In the data rows, 50 means zero.
Here are some points:
[68. 25. 49. 22. 48. 50. 63. 55.]
[60. 36. 49. 30. 47. 51. 63. 55.]
[75. 41. 55. 60. 67. 43. 63. 41.]
[44. 37. 44. 70. 47. 50. 29. 24.]
[57. 47. 58. 54. 56. 50. 56. 46.]
[99. 11. 52. 0. 93. 22. 99. 83.]
[61. 46. 44. 38. 61. 48. 61. 62.]
[23. 57. 37. 56. 30. 60. 34. 41.]
[99. 19. 64. 16. 70. 25. 95. 71.]
[36. 45. 44. 44. 41. 57. 45. 46.]
[22. 58. 29. 66. 40. 64. 23. 39.]
[54. 53. 40. 37. 70. 49. 58. 60.]
[54. 48. 52. 50. 54. 60. 46. 47.]
[85. 46. 66. 32. 63. 23. 82. 67.]
[42. 51. 47. 61. 51. 59. 44. 44.]
[0. 78. 33. 99. 39. 66. 16. 19.]
[10. 77. 31. 71. 40. 72. 19. 46.]
[8. 64. 42. 63. 31. 70. 22. 33.]
[99. 23. 75. 0. 79. 8. 99. 81.]
[40. 53. 47. 53. 34. 43. 51. 49.]
[45. 52. 43. 61. 40. 55. 46. 42.]
[16. 72. 33. 75. 38. 59. 31. 36.]
[0. 92. 41. 99. 30. 66. 8. 30.]
[0. 90. 32. 89. 25. 82. 0. 34.]
[0. 93. 35. 99. 38. 68. 3. 31.]
[12. 83. 39. 82. 35. 59. 28. 36.]
Then 12 other points, each followed by its number:
[35. 56. 43. 80. 58. 51. 46. 31.] 0
[37. 71. 56. 67. 51. 58. 31. 48.] 1
[71. 31. 56. 47. 57. 43. 61. 47.] 2
[26. 62. 45. 66. 33. 52. 41. 42.] 3
[86. 28. 55. 24. 52. 26. 87. 65.] 4
[61. 26. 48. 26. 56. 48. 65. 53.] 5
[0. 91. 45. 82. 37. 63. 21. 49.] 6
[27. 74. 51. 65. 43. 55. 40. 58.] 7
[34. 41. 41. 76. 50. 52. 28. 24.] 8
[29. 72. 32. 59. 55. 59. 40. 52.] 9
[0. 88. 28. 99. 19. 75. 7. 19.] 10
[53. 63. 60. 61. 52. 55. 41. 53.] 11
Which three of these numbered points are nearest to each point below, ignoring the direction in which the first points spread most? Their numbers follow each, nearest first.
[70. 23. 51. 20. 53. 48. 65. 56.] > 5 10 2
[55. 27. 49. 60. 58. 44. 39. 28.] > 8 2 0
[99. 0. 58. 0. 69. 30. 99. 68.] > 5 10 2
[85. 28. 61. 37. 68. 44. 72. 53.] > 2 10 11
[49. 54. 56. 56. 62. 52. 39. 46.] > 1 11 2
[99. 15. 55. 9. 58. 18. 99. 69.] > 4 3 10
[0. 93. 43. 85. 37. 63. 20. 44.] > 6 7 1
[46. 66. 60. 60. 56. 49. 47. 52.] > 1 11 7
[3. 93. 49. 94. 30. 69. 14. 41.] > 7 1 6
[57. 31. 48. 29. 45. 50. 63. 50.] > 5 3 10
[79. 12. 50. 46. 62. 36. 52. 37.] > 8 2 0
[0. 90. 29. 82. 48. 67. 20. 36.] > 9 6 7
[55. 61. 66. 56. 61. 40. 50. 56.] > 1 11 7
[73. 50. 62. 47. 56. 46. 57. 61.] > 11 1 10
[46. 62. 53. 59. 53. 44. 45. 50.] > 1 11 7
[38. 58. 40. 40. 49. 58. 55. 56.] > 9 5 3
[90. 18. 69. 24. 62. 33. 74. 49.] > 2 8 10
[0. 92. 29. 89. 32. 79. 1. 41.] > 9 7 1
[99. 11. 78. 1. 80. 20. 98. 84.] > 1 7 3
[36. 61. 43. 86. 53. 53. 43. 32.] > 0 2 10
[44. 54. 41. 75. 55. 49. 48. 35.] > 0 2 10
[27. 48. 40. 47. 36. 60. 38. 44.] > 5 3 4
[76. 54. 58. 32. 58. 36. 71. 68.] > 7 1 11
[75. 24. 50. 19. 52. 47. 69. 56.] > 5 10 4
[78. 48. 63. 43. 53. 43. 62. 62.] > 11 1 10
[76. 33. 51. 21. 73. 45. 68. 66.] > 9 5 1
[99. 3. 65. 0. 71. 32. 92. 73.] > 5 2 3
[79. 33. 62. 44. 58. 45. 64. 52.] > 2 10 11
